(in the rows, 128 means zero)
One turn moves every row onto another: examples first, then more rows asked:
Q_981: [139 116 145 131 130 105 120 135 128 134 155 160 107 100 132 107 119 127
 139 162  89]
Q_207: [144 137 161 125 149 119 155 152 146 129 137 138 123 121 159 106 101 150
 148 108 104]
Q_19: [123 116 106 108 148  88 135 150 131 119 161 131 129 125 170  97 113 152
 139 131 117]
Q_928: [125 156 110 110 107 135 126 114 113 141 105  91 112 150 125 131 114  79
 143 129 130]
Q_761: [110 153 109 107 110 133 118 105 118 134 131 116 126 133 127 144 145  92
 161 132 160]
Q_501: [121 134 132 118 157 114 161 169 152 136 138 111 133 123 169 109 112 152
 135 105 121]
Q_183: [108 121 120 125 152  94 131 159 139 141 155  98 145 125 162 113 137 166
 132 114 134]
Q_948: [118 158 114 130 115 146 116  84  97 117 126 124 138 162 118 154 119 126
 124 126 128]
Q_255: [108 154 121 110 122 145 131  97 122 124 118 100 101 170 118 135 118  96
 122 137 111]
Q_320: [140 147 106 141 116 135 117  95 114 105 144 138 148 165 114 154 124 125
 126 122 144]
Q_909: [122 114 151 162 135 114 115 147 137 159 153 122 132 106 111 135 150 149
 108 152 105]
Q_618: [135 131 162 163 140 129 134 153 141 157 131 146 131  93 120 141 133 137
 115 145 105]
Q_891: [124 156 101 139 131 135 118  91 109 109 117 121 133 173 121 148 116 118
 106 127 127]
Q_158: [140 148 109 132 110 141 131 111 115 124 118  96 124 179 109 140 102 102
 109 127 112]
Q_880: [120 102 103 119 135  90 134 169 125 141 160 102 149 129 152 121 124 156
 120 144 126]
Q_436: [143 129 170 128 136 106 126 135 135 135 153 139 111 115 145  97 116 146
 161 121  95]
Q_572: [152 115 141 114 125  92 129 146 118 129 154 141 123 117 155 100 101 142
 162 137 104]
Q_379: [147 141 101 134 109 144 136 108 134 106 153 117 130 178 104 136 110 109
 112 119 118]
Q_530: [104 127 124 130 156 116 152 175 150 154 135 100 145 114 154 131 136 152
 115 124 133]
Q_956: [136 102 141 141 116 106 119 154 122 156 154 130 126 104 115 130 131 132
 119 174  98]
Q_982: [ 94 119 113 168 153 120 141 165 139 155 142 110 146 107 119 146 139 143
 115 141 122]
Q_115: [114 115 109 154 144 103 124 166 145 156 153 101 144 109 132 122 147 148
 101 133 124]
Q_303: [ 98 161 110 109 113 143 118  92 100 134 118 108 130 147 129 148 132 111
 141 129 141]
Q_734: [152 138 169 151 142 126 142 147 144 139 133 156 119 103 134 118 110 138
 136 126  93]
Q_118: [118 147 105 100 103 142 136 119 139 135 140  96 106 147 117 126 130  77
 148 129 135]
Q_194: [149 123 158 158 129 115 119 142 143 149 151 141 110  99 115 108 126 129
 129 139  85]
Q_342: [113 127 133 156 147 124 139 169 148 162 131 118 142  95 130 143 145 140
 103 142 123]
Q_758: [141 159  91 139 115 125 114 108  99 125 104 113 142 152 128 144 112 101
 128 119 147]
Q_384: [107 103 107 136 139 102 125 157 135 146 161 120 132 113 129 128 142 142
  97 168 111]
Q_668: [134 162  77 138 106 140 118 107 107 132 117 116 136 135 119 134 115  92
 123 118 136]
Q_430: [121 158  86 113 103 145 132 113 120 137 121  93 116 144 122 121 111  83
 131 118 124]
Q_697: [135 133 154 137 143 118 153 146 134 129 143 137 116 119 144 105  93 138
 176 112  95]
Q_14: [110 132 121 127 158 109 159 157 140 128 145 115 129 125 162 105 103 148
 167 102 119]
Q_559: [134 130 162 164 139 130 141 139 136 139 142 152 112 105 114 122 108 130
 152 136  84]
Q_993: [119 121 146 179 136 129 135 153 133 156 141 133 132 102 101 146 129 134
 124 151  99]
Q_458: [135 130 127 121 146  96 135 154 144 132 153 117 123 118 165  84 113 147
 154 101 115]
Q_518: [138 155  86 138 111 128 113 107 116 121 132 135 143 132 122 143 131  96
 142 121 161]
Q_933: [105 154 124 104 112 152 131  91 109 123 130 102 119 171 122 141 116 117
 132 126 115]
Q_21: [119 140 125 103 108 149 141 107 136 119 153  99 112 179 109 138 122 105
 131 130 118]
Q_477: [142 155  90 133 104 149 131 105 117 122 128 110 124 160 111 126  99  99
 113 115 110]
Q_779: [108 166 103 117 127 129 114  95 107 126 104 117 120 143 137 138 128  95
 141 130 145]
Q_269: [ 95 122 105 141 156 109 154 171 137 145 143  95 150 121 150 129 123 152
 139 116 135]

Q_320 -> Q_379
Q_697 -> Q_14
Q_194 -> Q_436
Now find these:
Q_928 -> Q_779
Q_734 -> Q_207
Q_384 -> Q_956
Q_303 -> Q_668

One turn moves every row onto another: examples first, then more rows asked:
Q_444: [103 129 173  93 130 108 121 134 143 127 125  97  93 123 105 129]
Q_497: [110 146 139 108 154 120 121 121 126 148 135  88  81 117 112 117]
Q_355: [135 126 144 107 148 103 123 119 143 184 105 162 111 121 111 116]
Q_504: [152 118 138 158 115 112 154 167 113 122 130 134 112 132 149 165]
Q_346: [110 108 139 174 116  92 112 144 124 131 132 149 135 138 122 151]
Q_670: [124 130 141 183 114  77 120 142 145 153 122 126 127 113 142 136]
Q_844: [180 128 137 151 146 105 130 138 131 113 139 144  88 126 129 149]
Q_932: [ 88 142 164 119 129 145 128 145 137 116 127 112 114 103 110 121]
Q_558: [137 124 148 171 118 120 148 142 114 150 115 100 108 121 170 129]
Q_653: [ 92 131 139 125 134  98 129 129 140 192 101 144 115 111 129 123]
Q_66: [163 121 150 166 120  80 121 127 147 172 116 122 119 124 121 125]
Q_492: [102 145 119 114 117 121 116 148 110 128 148 116  77  93 136 126]
Q_125: [129 129 134 103 114 116 133 146 105 156 146 103  70 106 103 130]
Q_111: [138 127 152  73 108 127 122 142 148 125 111 112 103 137 111 130]
Q_551: [154 134 134  78 145 119 127 136 121 129 136 120  94 142  99 134]
Q_797: [166 133 147 162 150 115 123 114 132 141 124 110  83 116 150 115]
Q_62: [123 139 142  98 107 165 131 154 143 116 114 128 124 117 116 122]
Q_26: [ 87 150 128 121 129 146 135 149 110 135 127 100 117 113 143 122]
Q_873: [150 115 134 165 134 116  99 126 133 123 131 170 134 132 110 124]
Q_245: [183 120 149 154 125  97 121 137 137 145 119 155 140 128 124 119]
Q_167: [131 125 138 104 141 109 128 144 134 153 110 192 132 122 120 131]
Q_231: [154 119 149  87 116 132 136 148  85 142 137 121  98 116 120 111]
Q_721: [127 135 133  95 119 137 117 149  92 113 140 133 102 104 152 107]
Q_876: [128 137 124  90 120 146 141 166 105 116 130 132 130 138 130 139]
Q_684: [162 111 136 157 121 116 100 108 139 162 110 137 124 141 122 104]
Q_815: [ 89 129 133 122 129 106 134 152 131 161 108 173 136 113 140 140]
Q_535: [144 128 141 170 120  94 119 151 135 125 125 159 150 117 147 131]
Q_970: [122 101 139 165 102  92 113 125 130 171 111 114 125 148 131 130]

Q_492 -> Q_125
Q_62 -> Q_932
Now find these:
Q_844 -> Q_504
Q_684 -> Q_873
Q_535 -> Q_670
Q_26 -> Q_497
Q_355 -> Q_167

